Here are some points:
[ 115  -59   23  -85   23   37   74  -46  109  119   82 -121   15   32
  112  -30   22 -105   24   21]
[ 39 -25   2 -38  -3   4  14   5  18  64  23 -72 -17  33  55  -1  -3 -61
 -26 -18]
[ 12  -2  33 -43 -13 -14  30  25  34 -38  -6  49  -3 -23 -49 -84   7  10
  11  -1]
[ 58 -26  12 -30  16  -1  36 -17  28  39  10 -41  26  -7  34 -26  -3 -56
  37  17]
[-22   4   8   3  -6  20   0  -1  14 -72  -7  76  23   4 -24 -29   5  70
  16  -5]
[ 32 -25 -25 -28  15   5  12  30 -31  28  15 -50  11  10  61  27  26 -44
  58  -9]
[  6  18   9  19  -2  21  16 -49   9  28 -37   4   6   7 -32 -14  -6  29
 -12 -27]
[-34   0  16  -3 -31 -20   9  24 -56 -14 -87  58  25   5 -67 -14 -12  16
   5 -26]
[-127  127  -89  127   48   17 -105   14 -127 -127 -127  127   48   -7
 -127   95  -12  127   51  -89]
[ 33  -2  11 -19  17 -14  21   7  21  52  28 -56  -2  17   0 -10  -1 -57
 -13  33]
[ 59 -14  14 -76 -11  16  40 -14  36  35  33 -67 -43  44  46  -4  21 -50
  28  19]
[ 48   8  40 -51  32  48  40 -66 113  26  50 -70 -30  17  50  -9  18 -47
  -9  32]
[ 31  14  34 -51  21   7  24 -38  28  54  21 -54 -15  15  46  30   5 -75
 -22  28]
[ 11  25  31  15  29 -40  24 -22  53  50  43 -55  29 -28 -34 -12 -19 -63
 -23  75]
[ 112  -66   40 -104   22   58   88  -17  121   82   50 -108  -20   14
  108  -33   58 -123   41   26]
[ 53 -22  22  -5  20  52  40 -72  70  73  20 -88  40   7  93   6  20 -49
  26   3]
[  85   28   41  -12   36   20   58 -101   39  127   21 -110   59  -10
   40   30   16 -110    3   51]
[-51  26 -42  32  22  27 -36  -4   2 -39  -6   3 -29  13  24  23  13  65
  -1 -51]
[ 12  25  30 -67  45  -4  59  16  62  19  12 -60  11 -33  30  -6  63 -85
  67  48]
[-61  24  18  65 -15  22  -1 -43  27 -70 -30  61  46  -9 -52 -10 -19  89
  15   1]
[ 46 -27  21 -50  -1 -19  29   1  30  67  26 -61 -22 -30  45 -11  13 -84
   3  15]
[-49 106 -33  75  96  38 -62 -67 -45 -90 -80 104  37 -16 -24   7  12 127
  27 -64]
[ 16   6  -4  26  13  -5 -12 -16 -13  26  -3 -28  18  10  17  11 -18 -15
 -14 -11]
[ 23  80  29   0 101  19  25 -90  49  82   0 -59  43 -20  47  39  50 -68
   8  41]
[ 54 -11 -22 -41  17   4  12  21  23   4  69 -40 -24  18  30 -13  17 -24
  31  35]
[ -74  -34  -42   80  -98  -48  -43   92  -92  -60   -7   76  -20   -3
 -127    9  -70   74  -37   16]
[-16 -39   0  12 -33  -8 -14  62  -4 -45  11  45 -25  -2 -36 -31 -15  29
 -29  -6]
[  6 -39  13 -17 -60 -35  46  -1 -25  14 -47  -7  25 -35 -39  -2 -32 -36
  65  33]
[-52  27  -7  23  15  -4 -28  19 -51 -75 -88 103  12 -32 -42  -6   9  61
  11 -52]
[-19 -21  -1  28 -25   4 -20 -21 -14 -15  -2  12   6  -2  20  20 -22  18
  -7  -3]
[ -67   34   33   30   -7   24    5    7  -11 -105  -79  127   18  -18
 -108  -25    8   87   19   -5]
[ 48 -25  15 -51 -15 -47  41  -1   7  45   2 -34   1 -13  -9 -36 -15 -65
  39  40]
[ 25 -75 -70 -19 -47  12 -20  44   7  25 104 -87 -62  82  72  20 -33  -7
 -35 -12]
[-78  32 -52  49  10  13 -45  49 -42 -98 -54  75 -27  11 -44 -24   7 125
   4 -87]
[ 66 -16  27 -58  10  40  30 -20  55  86  26 -55 -33  71  39 -14   9 -69
 -77 -12]
[ 51 -28 -33   6  12  -6  -8  26 -12  54  59 -56   7  16  27  10 -18 -46
 -17   9]
[  88  -40   30  -94   34    7   63  -31   65   77   19  -54   50    2
   67  -32   10 -107   43   27]
[ -18 -104   36   41 -127  -21   27   13  -31  -29  -12   26   34  -50
  -25    9  -40    9   56   44]
[-127   36  -69  127  -53  -24  -95    2 -127 -127 -109  127   43  -35
  -86   54  -69  127   38  -73]
[ 63   0  15  -9  -4   9  34 -42  59  70  73 -95   0  29  30 -37  -3 -27
  -4  25]
[-110   30  -48   58   -5   21  -38   57  -49 -105  -81  119  -19   19
 -102   12   -4  127  -19  -65]
[ 51  -3  43 -63  33   2  41  -7  75  40  42 -29 -26 -18  23 -16  36 -79
 -11  53]
[-127   19  -62  127  -74  -33  -87   90 -127 -127  -88  127   36  -52
 -110   40  -32  127   45  -47]
[ 35  -3  42 -95   4  -6  55  49  24   2  33 -28 -41  18   4  -1  61 -76
  42  72]
[ 127  -76   23 -110  -41   30   65   20   47  127   95 -127  -70   64
  115   -7   56 -127  -10   12]
[ 124  -68   -3 -127   41   54   74   12  120  120   72 -127  -46   52
  127  -36   56 -127    5  -32]
[-48  30  27   5  41   4 -10  13  12 -56 -60 111  -1 -50 -46 -13  27  26
 -23  -1]
[-62  34  -9  37  28 -14 -47  -8 -41 -67 -31 104  59 -32 -41  13 -33  49
 -21  -7]
[-71 -20 -36  36 -36 -22 -37  65 -74 -52 -39  79 -24 -22 -54  27  -6  46
  -3 -17]
[  3 -59 -62 -12 -25   3 -29  40   2  16  97 -63 -37  61  61  33 -43   0
 -36  -2]
[  1  37   6  -8  82  30   3 -51  73 -25   4  20  31 -32  43 -40  27  26
  29 -28]
[ 23 -11  -5  35 -19   1  -3 -12  -5  29  15  10  12   6 -13 -29 -14  31
 -12 -14]
[ 14 -14   2  14 -68 -46  -7  25 -73   8  20  -8  22  23 -46   3 -61   0
 -15  17]
[  6  43 -22 -70  39  25 -17  54 -33 -27 -18  17 -67  73  -2 -13  52  29
 -14 -63]
[-23  22  50   3 -13 -41  -1   8 -49 -14 -70  73  -2 -65 -71  10   0 -19
  -5  15]
[-34  -5 -21 -11 -55  -2 -30  64 -52 -62 -20  22 -73  35 -22  16  15  42
 -21 -33]
[ 54 -33  68 -84 -38 -11  69  11  49  34  -5 -27 -27   5 -12 -56  22 -70
  11  28]
[-127   71  -41  127    6   -8  -80   -6  -94 -127  -90  127   53  -46
  -71   47  -30  127   56  -42]
[ 19 -19  16 -54  12 -22  15  64  68  42  48 -48 -54  25  20 -68  17 -49
 -70 -20]
[-115   18  -38   87  -23  -26  -72   -6  -51  -93  -21  103   32  -31
  -33   18  -53  111   -1  -16]
[ 127   22   56  -83   95   54   68 -125  127  127   98 -127   -5   16
  122  -33   54 -127  -27   56]
[-39  18  15  -2  15  -8  17  19  30   0  -9   3   4   7 -32 -19   3   0
  -8   0]
[ 23  -2  28 -28  19  16  28 -35  25 108 -23 -65  15   2  58  48  28 -97
 -27  -5]
[-74   6  -8  57 -54  11 -12 -17 -49 -65 -21  57  35   1 -45  61 -28  78
  43  26]
[-27 -12   9  13   8 -14  -5 -20  -1  18 -22  -4  -1 -41  48  40  14 -33
  10   4]
[-34 -30 -64  14   1 -11 -23  49  16  39  36 -49 -43  71  16 -16 -23  27
 -52 -48]
[-88  39 -26  55   9 -12 -82  -9 -54 -92 -22  48  -5 -23  31  56 -21  78
  -9 -38]
[ 22   5  54 -23 -18 -38  28  -2  -9  40 -37   7 -10 -43 -31  -7  11 -64
 -16  28]
[-92  10  -1  57 -12 -55 -56  33 -27 -65  -8  70   3 -65 -28  -7 -30  37
 -31   6]
[  9   8  64 -78 -15 -23  25 -17  20  56  -4 -25 -51  19   7  29  12 -90
 -32  62]
[-106   64  -50   82    8   25  -75   -4 -122 -127 -102  127   48   21
  -78   39  -31  127   51  -68]
[ -95   38   24   69  -29  -46  -40   26  -95  -94 -111  127   14  -73
 -117   10  -16   74   -5   -7]
[ 22 -40 -23 -14  -1   8   7  20  43  -3  70 -64 -11   9  54 -12   2 -28
  36  28]
[-45 -13 -15  15  19  -9   3  28   2  15  -9   8  21 -25 -14  27  -9 -32
  -6   8]
[-120   65    1   74   19  -23  -56   18  -47  -97  -87  117   -3  -32
  -68    3   -3  106  -30  -58]
[  78  -32   -7   -2  -11    0   26  -56   36   81   78 -114   26    3
   53   -4  -24  -61   26   39]
Here are 12 more points, each followed by its number:
[ 123   84   72  -82  109   42   68 -127  116  121   55 -127   18   29
   76    5   46 -125    0   66] 0
[-33  27 -19  47   5 -41 -39 -17 -59  24 -17  28  24  -6 -27  29 -37  11
 -43   1] 1
[ 16 -17  19   8 -27  -2  -2  -5  -1   5  -1  32   9   9 -20 -36 -21  17
 -33  -3] 2
[ 58 -25 -10 -41  -4  42  -8  32  32   0  45 -29 -78  45  43 -39  35   3
 -40 -36] 3
[ -74    8  -23   42  -29   31  -38   24  -39 -127  -29   77  -23   20
  -40   44  -19  104    7  -10] 4
[  4  57  -7 -13  88  24 -19 -17  40  30  19 -15 -12  10  37  16  39 -19
 -54 -20] 5
[ 32  -6  34 -40  12 -48   9   3  18  61  41 -52 -52  -9  24   4   9 -98
 -33  64] 6
[ 15  33 -70  54  58   2 -48  -3 -38  -3  35 -43  24 -22  55  32   3  21
  35 -23] 7
[-14 -13 -28  22  11  24 -52  33 -28 -87 -20 103 -21  18   0 -44  -8  89
 -35 -69] 8
[  66  -13   18  -93   46   31   32   -5   74   66   68  -83  -34   18
   97    4   62 -110  -12   31] 9
[-23  17   4  24 -24  19 -14   2  -8 -83   4  62  -6  -5 -40   2   0  62
  13  12] 10
[ 13   5  -5  36   6 -18 -17 -22 -12  56   1  -7  16 -10  -4  -2 -20 -10
 -53 -12] 11
Which two of these numbered points are nearest to each point below, ignoring the direction in which the first points spread most? Their numbers follow each, nearest first.
[ -63   65   -7   55    0  -17  -51    6  -57 -113  -18   99    9   -4
  -88   15  -29  107    5   16] > 10 2
[ 35 -46  28 -15 -40  -4  34   3  35  37   4 -15  -2 -12  -1 -49  -5 -34
 -25  -2] > 2 11
[ 34  -8 -10  16   8  -7  -6 -16  -1  86  15 -33   7  13  16  -6 -11 -29
 -58 -16] > 11 1
[-75 127  21  66  83  -7 -45 -66 -55 -81 -73  98  45  -6 -97  42 -16  90
 -11  10] > 0 5
[-75  33 -17  22  21  17 -51  23 -43 -78 -22  76  -9   3  -1  43  14  55
 -14 -24] > 9 4
[ 27  26  -7  14   7  -3  -7 -17   9  35  43  -9 -10 -34 -23  -1   2 -17
 -52  17] > 11 1
[ 31  34 -65  18  79   8 -41 -16 -23  14  28 -55  14 -18  79  22  27  -8
  26 -35] > 7 5
[ 96 -49  38 -56 -38 -16  30  -7  81  78 124 -53 -27  37   3 -74 -33 -60
 -84  61] > 2 10
[ -67   19    6   37  -16    7  -26   21  -27 -126  -32  127   35   -8
  -70  -23  -14  109   16   -9] > 10 2
[-100   46  -34   54   20    8  -37   46  -74 -101 -112   87   -7  -13
  -76   43   17   88   24  -49] > 9 4
[ 30  10  31 -23  14 -57  -1 -16   4  65  36 -58 -45 -24  30   5   5 -94
 -43  61] > 6 1
[ 22 -11 -14  31   9  -7   0 -30  23  36  26 -51  27 -46  40  -8 -10 -31
   9   8] > 11 1
[-121   10  -53   79  -62    3  -54   78  -92 -124  -59   80  -24    7
  -81   61  -13  124    9  -45] > 4 9
[ 66 -37   2 -41  30  45  -5   3  41  -2  20  22 -45  36  55 -62  19  11
 -40 -48] > 8 3
[  96  -44   17 -112  -15  -21   44    2   30   66   37  -52   -8   48
   33  -72  -12  -74    2   14] > 2 10
[-18  50 -13  18  81   5 -61 -25 -12 -19 -15  45  19  -3  44  -4   0  36
 -39 -53] > 5 9
[ 49 -46 -17 -12  20  35 -22  17  32 -11  21  18 -44  17  56 -54  14  23
 -30 -52] > 8 3
[-23  29   4 -19  33 -26  -9  21 -21 -13 -47  16 -18   2  13 -10  26   0
  22 -19] > 9 6
[-20  12 -32  20  26  -6 -45  -8 -18   2  -3  -8  26  33  32  -5 -33  40
 -33 -71] > 11 1
[ 127  -71   52 -127   15   90  122  -59  127  127  127 -127  -65   90
  127    0   64 -127   10   66] > 4 10
[ 18 -52 -14 -21  20  53   8  12  95 -48  44   3 -28  -9  79 -65  41  37
  27 -46] > 8 3
[ 42   0 -35  38  -4  11 -11 -45   3  43  53 -54  19  10  19  -4 -19  14
  -3   1] > 11 1
[  0  31  53 -43  27  46  35 -72  73 -84 -27  67   2 -32   8 -30  33  37
  76  24] > 10 4
[ -5  79 -21  42  84 -10 -57 -14 -19 -29   7  53  14 -41 -14 -13  -1  45
 -40 -23] > 5 11
[ 36   0  10 -53  45  -8  25   8  13  65  -1 -61 -30  21  57  -2  32 -63
  17  -5] > 9 6
[-41   4 -37  -4  23  41 -47  54 -28 -37 -15  43 -59  49  22  37  19  40
 -63 -72] > 3 9
[  42  -46  -41  -57   26   16   28   37   92  113   91 -127  -58   90
   71  -33    4  -60  -62  -36] > 3 8
[  58  -12   17  -36    4  -27   23  -38   11  127   37  -81    1    9
   46   19   -6 -105  -24   39] > 1 11
[ -7  10 -17 -22  21  38   0   2  24 -49  26  -6  -9  54  -2   8  -7  35
  11   5] > 4 10
[ 82  37   6 -73  78  40  34 -57  92  73  61 -89 -24  69  57 -17  21 -55
 -40  14] > 5 9
[  6 -17 -27  11 -29  22 -26  27  18 -14  35  18 -43  67 -21 -55 -17  71
 -76 -50] > 3 8
[-29  28  -8  25 -12 -37 -20 -18 -79  38 -41 -14  37  -4 -16  45 -35 -16
  -3 -10] > 1 11
[-48  31 -10  44 -13 -30 -27  -3 -93  21 -56  15  40   8 -37  61 -37  10
 -14 -24] > 1 11
[ 25   3   8 -32  20  41 -22 -56  64 -18  33   1 -39  26  80 -30  20  28
 -41 -39] > 8 3
[-33  29  53 -43 -14 -31   9 -10 -12   6 -24   8 -34  -4 -15  42  11 -55
 -29  60] > 6 9
[-29  46  -3  34  73  25  -6 -54  40  17 -17  -2  33  -4  41   9  18  18
  -4 -21] > 5 0
[ 65  21  14  -2  57  11  43 -52  70  83  48 -66  45 -11   4 -40  13 -52
   5  41] > 11 1
[-14  53 -69  56  59  -5 -64  -3 -58 -36   2  -8  25 -31  44  25   9  48
  32 -44] > 7 9
[ 10  21   3  12 -11  24  -8 -24  11 -37  26   9  -1   7  -4  14   4  36
   8  21] > 10 4
[  2 -17 -16   2  12  30   6  37   9 -16 -25  28   3  38 -12 -28   7  36
  -2 -48] > 8 2
[-54  33  51 -20 -18 -33  -5 -13 -29 -14 -38  45 -27  -5 -34  39  -3 -21
 -28  50] > 6 1
[-20 123  26  23  90   7 -22 -84  -5 -30 -34  34  36  14 -39  26  -6  32
 -15  24] > 0 5
[ 124  -73    9  -99  -25   22   43  -14   76  127   96 -127  -69   83
  122  -19    5 -109  -56  -11] > 3 8
[  2  24  56   5 -15  34  21 -57  42 -10  10 -14  13 -13  11  32  17 -17
  -3  41] > 10 4
[-89  32 -61  61  33  -3 -62  30 -37 -93 -54  85 -17 -47 -18  19   7  92
  11 -58] > 9 5
[ 43  45   6 -40  49  51  29 -46  44  42   8 -46  -3  37   8   0  22 -19
 -10 -15] > 5 9
[-38 -25 -30  11 -57  22  -8  76 -22 -49  -5  -2 -59  32 -27  35  10  48
   3 -28] > 4 3
[  5   1  -9 -28  15   9   5  17  24  17 -22  -3 -25  48  -5 -53   2  21
 -44 -78] > 8 3
[-22  -2 -21  10 -40 -11 -46  66 -80 -55 -10  37 -37  20 -13  11   7  48
 -18 -37] > 3 9
[  53   -3   71 -119   -5   -2   63  -31   62  106   35  -91  -64   27
   48   28   35 -127  -39   74] > 6 9
[-67  21   5  28  22  14  -3   0   6 -24 -23  -7  17 -10  27  47  15   6
  24   3] > 9 4
[-57 -13 -40  73 -34 -62 -59  69 -81 -87 -19 100  36 -38 -74 -54 -54  91
   6 -18] > 2 11
[-49  -8 -66  23  16  25 -45  59 -36 -42 -18   6 -35  39  33  27   8  57
  -7 -81] > 3 9
[ -74   74  -70  115   34    6  -79  -14  -65 -111  -17   66   45    6
  -41   16  -29  127   14  -60] > 7 5
[-20  15 -21  36  19  40 -19 -44 -17  16 -42   2  -1  41  17  33  -9  38
 -27 -44] > 11 5
[ 43 -18  44 -74  15  -3  40  20  57  48  27  -3 -19  39 -27 -64  -2 -56
 -57  20] > 2 10
[-27 -27 -28  18  23   6  -6  16 -17  35 -40  13  11 -14  18  21   0 -11
  -3 -32] > 11 9
[-58  17 -38  26  24  18 -33  58 -20 -78 -46  66 -28  15 -35 -31  15  97
   5 -75] > 3 8
[-31   8  -5  30 -35 -26 -16 -13 -66  37 -35 -20  28   3 -14  56 -34 -15
 -24 -10] > 1 11
[-41 -25 -23  44 -25 -21 -34  24 -31 -61   7  84  20  -5 -39 -36 -48  74
 -11 -14] > 2 10
[  72   16   29  -75   36   33   66  -16   56   97   31 -117  -11   19
   46   27   63 -115    9   34] > 9 5
[-32  28   1   3  30   0 -26   7 -15 -29 -45  87 -23   5 -20 -30  15  56
 -35 -49] > 8 9
[-20 -23 -30  36 -39  11 -33  22  -3  -3  27 -30 -41  21  24  31  -8  19
 -45 -21] > 4 3
[-40 113  12  49  91   1 -19 -67 -13   3 -38  40  44 -37 -17  52  38  18
  -2  14] > 0 5
[ 90  48  67 -72  78  24  51 -72  84  62  47 -40  40   8  24 -24  33 -85
   3  62] > 0 10
[-15  12  -9  -1  14   8  -5  18   3  -5 -29  26 -20  43 -32 -56  -5  62
 -24 -69] > 8 2
[-18 -19  -3  -4 -42 -56   6  40 -46  25 -11 -14 -23  -5 -60  28 -30 -46
  -4  42] > 6 1
[-97  38  -8  22   1   1 -28  66 -42 -73 -43  94 -37   2 -76  33  22  68
 -35 -16] > 9 4
[-55 -20  13  36 -22 -45 -15  68 -35 -31 -21  69   8 -70 -61   8  -4 -15
 -25  29] > 6 2
[-54  17 -25  73  10 -40 -72  19 -76 -46 -44  83  23 -39 -21  16 -37  51
 -39 -39] > 11 1
[-11  36  29  49 -29  -9 -11 -25 -16 -58  -8  43  -6 -48 -45 -10   6  55
  16  16] > 10 2
[-12   6 -24   4  26  35 -10 -10  20 -44  -7  58  -2  22 -26 -28 -10  66
 -12 -29] > 8 10
[  4 -25  31 -38 -15 -37   5  17  -5  -2  -3  36  36 -27  -6 -47 -14 -33
  -3  10] > 2 6
[  40   41   46    0   72   -1    9 -117   71   46   25   -9   37  -21
   39  -27   -8  -32   -5   42] > 0 11
[ 41   2  44 -26   7 -32  19 -36  36  83  72 -57   6  22  18 -20 -18 -81
 -66  66] > 1 11
[-46  57 -35  59  32  50 -49  -7 -16 -67 -24  41 -13  40 -27  14   6 108
 -32 -61] > 5 3
[-11  -7 -33  13 -50  -2 -39  54 -79 -40  -2   7 -40  20   4  28  10  48
 -12 -44] > 3 4
[  9  -5 -31 -29  12   9 -52  89  -2 -72  16  77 -69  38 -42 -72   9  59
 -97 -67] > 3 8
[ 23  52 -47  38  34  20 -47 -23 -48 -15  24  -8  -7  37   4  22  -2  60
  -1 -18] > 7 5
[-38 -35 -31  -7  -7 -51 -45  99 -34 -40 -28  98 -19  -9 -45 -57 -24  30
 -64 -53] > 8 2
[-32 -28 -41  -5 -11   2 -25  38  26 -42  36 -30 -43   8  61   9  -2  15
   0 -35] > 4 9
[-37  99  10  45  91  10 -18 -71  -1  17 -22  23  46 -36  -3  50  28  11
  -2  19] > 0 5
[-20  11  31  -1 -30   2  -3   0 -25 -62 -20  46  -1  24 -40   8 -16  33
  11  25] > 10 4
[-22 -34  -5  34 -35  33  -5 -21  12 -34 -18 -19  -1 -21  32  42  -2  19
  20 -19] > 4 10
[ 46  32  73 -42  56  12  51 -97  83  81 -27 -27  24 -57  42 -27  46 -90
   9  30] > 0 11
[ 13 -14  36 -52 -21  -5  37  14 -18  31 -65  19   3  14 -35 -21  11 -35
  -5 -16] > 2 6
[ -1  49  44   0  24  43  -7 -29  49 -83  -8  94 -40 -39 -36 -25  58  57
 -26  14] > 10 9
[-40  11  17  14 -43 -32  10  36 -38  -1 -19  17  -4 -13 -65  26   4  -5
  -7  30] > 6 2
[  80   70   35  -47  112   21   49  -98   88  127   48 -109   28   -7
   88   24   56 -117  -20   45] > 0 5
[  2  58 -39 -19  95  30  -7  -5  27 -40 -10  -4   6  44  10 -33  18  53
  29 -53] > 5 9
[   3   -2  -93  -22   61   24  -40    1  -21   60   28 -104  -53   87
  100  103   -4  -38  -15  -32] > 7 9
[-127   88  -51  127    5  -18 -112   35 -127 -127 -127  127   25  -74
 -127   41  -30  127   16  -68] > 11 9
[-16  -3 -29   9 -15  40  19  15 -38 -43 -52  -4  14  15 -24  58   8  31
  87  -6] > 4 10
[  74  -14  -18  -23   32   38   20  -60   47   98   50 -124   -2   51
  104   10   16  -56    9  -19] > 7 11
[ -51    9  -56   91  -22  -10  -55   16 -108   -9  -28   18   34   21
  -33   81  -43   53  -13  -25] > 1 11
[-29 -34 -23  30 -74 -23 -10  73 -45 -45 -17  63 -33   7 -95 -40 -27  69
 -24 -33] > 2 3
[ 127  -69   -7 -125    1   35   54  -23   86  122   96 -127  -49  100
  127   -7    8 -113   -3   -1] > 4 3
[-10  -5  26 -12  11 -59 -10   5  -3  15 -24  43 -11 -66 -11 -32 -16 -42
 -24  16] > 6 2
[ 33  -8  -6  -8  25  47  16 -66  31  78 -10 -47  -1  69  62  18   4 -14
 -27 -43] > 11 5
[ 41  45 -36 -51  98  39  15 -17  53   2   9 -49   7  62  38 -34  28  11
  32 -45] > 5 9
[-45 -16 -14  20 -50 -51  -9  55 -70  10 -24  12 -24  -3 -81  42 -45 -12
  -6  33] > 6 1
[-28  14  12 -40  30 -14  29  46  26  -5 -13 -24  -5 -37   3  -6  51 -51
  46  19] > 9 6
[ 45  51 -30 -53 101  46  18 -22  63   7  11 -48  -4  45  41 -42  37   8
  34 -45] > 5 9
[-69  45  -6  78 -24 -54 -62  18 -91 -20 -12  51  15  -5 -94  40 -59  46
 -82   3] > 1 11
[ -86   48   24   -2   35  -65  -37   44  -76  -49 -114  113   -1  -63
  -56   22   -6   -6  -29  -16] > 6 9
[ 19 -12  36 -58 -14  -6  41  13  -6  44 -56   9  13  14 -19 -25   7 -50
   6 -16] > 2 11
[-34  10 -19  73 -53 -27  -9 -51 -78   9 -47  -2  62   4 -48  34 -68  46
  46  10] > 1 11
[-93  30 -70  94  10 -34 -55  27 -97 -43 -67  30  53 -14 -24  46 -40  78
  35 -61] > 7 1
[ -62   12   47  -18  -25  -52    7   94   -6  -68  -24   90  -52  -27
 -103  -29   14    9  -31   41] > 6 10
[-17 -23 -57  35 -27  26 -40  50 -23 -63   3  66 -29  31 -49 -42 -27 112
 -37 -72] > 3 8
[-77  46 -13  78  -7  28 -53   2 -20 -98  -2  63 -18  33 -48  23 -18 127
 -30 -21] > 4 10
[ -78   23  -57  117  -31  -17  -69   33 -127  -52  -49   51   37    5
  -64   83  -48   89  -11  -30] > 1 11
[-54  46  26  36  26 -11  -2 -84 -15 -20 -77  66  58 -65  -6  20   7  24
  53  11] > 0 9
[-22 -25 -66  61 -13 -33 -70  44 -50 -20  58  13 -16  25   2 -10 -57  54
 -60 -23] > 11 1
[ 40   1  56 -45 -19   1  40 -21  66  -4  24   7 -22 -39 -12 -44  35 -34
   0  60] > 10 2
[-15 -29 -21  -9  -6  10   6  -3  -7  41  14 -51  21  33  48  56 -20 -43
  -3   8] > 1 11
[-27  86  17  36  73  63 -14 -61  14 -76 -46  88   9 -11 -23  18  41  93
  22 -15] > 0 5
[ 56 -18  31 -31  35  25  47 -42  75  80  20 -54  23 -37  62  -9  33 -92
 -11  17] > 11 9
[  5  74  38   0  79  32  28 -58  67  37   4 -30  27 -33  32  26  57 -37
   4  23] > 0 5
[-33  15 -34  32 -12  27   3  10 -50 -58 -49   6  15   5 -30  62   9  41
  78  -1] > 4 10
[ -2  36  36   4  11  -5   0 -19   8  22 -12  16  -1 -36 -17   3  28 -28
 -41   9] > 11 6
[ -86   62  -64   81   39   -1  -77  -11 -110  -48  -82   50   23   26
    1   61  -10   92   -2  -82] > 7 5
[ -3 -27 -21  13 -84   7   2  41 -18 -28  62 -17 -48  49 -58  21 -17  42
 -13  41] > 4 10
[ 43  -9  42 -50 -21 -18  47  11  38  80  45 -75 -19   9   7  -1  31 -90
 -25  53] > 6 2
[ 37   1 -11  -6   9 -30  10 -20  -5  64  30 -42  -1  12   3  -2  -9 -33
  11  34] > 1 11
[-106   16  -28   56  -43  -22  -53  106  -63 -123  -27  113  -32  -17
 -106    0   -5  119  -39  -35] > 3 10
[ 70 -25   0 -35  26  58  31 -24  79   9  57 -41 -12  -2  47 -19  36 -28
  26  26] > 10 4
[-105   80    1  105   20   -8  -67  -23  -62 -106  -66  127   53  -29
  -84   31  -32  110  -29  -18] > 11 1
[ 16 -57 -27 -45 -15   9   2  19  67   7  68 -96 -62  22 106  -4  10 -34
   8 -22] > 4 3
[ 89  15  48 -74  35   6  48 -36  72  39  63 -72 -28  17  36 -18  35 -77
   8  66] > 10 9
[-29  14 -42  56  17  27 -29 -22 -19  -6 -15  -4  11  28  26  29 -13  59
   6 -47] > 7 11
[  2  -5  -3   6 -17 -44 -22  62 -47   0  -7  22 -27 -41 -26 -19  20 -13
 -17  -9] > 6 2
[  1  16  38 -41 -35 -40  25   3 -20   2 -38  27   1   4 -70 -45 -23 -12
   3   8] > 2 6
[-102   82  -70   97   69    6  -95  -18 -127  -56  -99   81   47   18
   -2   80  -23  115    2  -92] > 7 5
[-33  35 -39  33  29  11 -27  11 -66  -4 -30 -26  24  27  21  89   6  -5
   9  -7] > 7 9
[ 113   11   35  -48   25   39   75  -99   78  127   56 -127   34   28
   72   16   33 -104   40   47] > 0 11
[-34  -3 -41  87 -30 -17 -49  15 -90   4 -10   7  28   4 -31  61 -40  36
 -23 -11] > 1 11
[ 62  23  30 -44  70   4  -4 -50  61  44  32  -2  -9  -1  22 -22  -9 -54
 -73  25] > 5 11
[ 47 -10  14 -59  40  17  52  -8  67  63  10 -62 -11  -6  36 -15  43 -82
  29  15] > 9 10
[-127   67  -99   88    2   29  -95   26 -127 -107 -119  101  -20   88
  -83   62  -44  127  -31 -127] > 3 5
[ 35 -39   5 -15 -21  -7  -2  37  17   2  28  -2 -24   4   5 -41   5 -10
 -28  -3] > 2 10
[  85  -59    1  -36  -26   29   62  -71   66  127   50 -127   -4   37
  116   10    5  -83   49   14] > 11 4
[ 68  24  -5   1   9  -3   9 -21 -25  57  38 -59  18  12  -5   9   2 -39
   1  38] > 1 11
[ 73  68   3 -15 112  58  13 -97  53  43  -6 -36  15  14  69 -19  45  -7
  23 -23] > 0 5
[ -8 -32  23 -40 -14 -28  35  67   9  19 -25   2 -26 -27 -39 -21  16 -54
   6  14] > 6 2
[  0 -48  -7   8 -82 -21  12  74 -14  -3   8   9 -48  18 -76 -46 -20  26
 -29  -8] > 2 3
[-52  -6 -29  79 -64  13 -19 -15 -46 -41  15 -20  58  -7  -6  73 -33  55
  41   8] > 4 10
[-106   49  -15   69    6  -47  -56  -10  -50  -94  -61  127   41  -25
  -92  -43  -72  124  -19  -35] > 2 11
[-87  28  17  86 -26 -37 -34 -10 -70 -56 -74 100  70 -80 -69  15 -33  60
  10  -9] > 11 1
[ -54   14   -3   39   28   17  -29  -60  -30  -12 -104   65   60  -33
   46   27  -10   36   18  -64] > 11 9
[ -82   62  -48  111   15   15  -72  -11  -55 -113  -24   72   46    9
  -39   25  -34  127   16  -41] > 7 10
[  7  58  47  -3  25  48   1 -21  47 -83   1  81 -38 -33 -32 -18  67  47
 -16  24] > 10 9
[  7   3  -6 -37  29   4  -2  -2   7   6  34 -14  -2  28  27  10  -5 -32
  -8  27] > 9 10
[-16 -33   6 -13 -22 -12  14  31 -13  28 -32  16  13   8 -42 -10 -27 -24
 -20  -9] > 2 11
[ 36 -63  59 -25 -74 -13  32   0  24  -5 -11  47 -23 -32 -25 -59  -4  -5
   2  24] > 2 10
[ -94   20 -107  117   10  -32 -114   30 -114  -71  -31   53    5   18
  -28   39  -85  127  -38 -102] > 7 11
[ 37 -28  46 -31 -19   9  32 -22  69   7  42 -23 -14  -6  20 -33  13 -40
  -6  38] > 10 2
[ 24  25 -20 -53  84  37  10  -6  50   4  13 -50 -19   4  89   8  68 -33
  51  -9] > 9 5
[ 77  -3  18 -48  59  23  33 -44  92  77  65 -83 -13  28  79 -24  20 -72
 -21  21] > 5 9
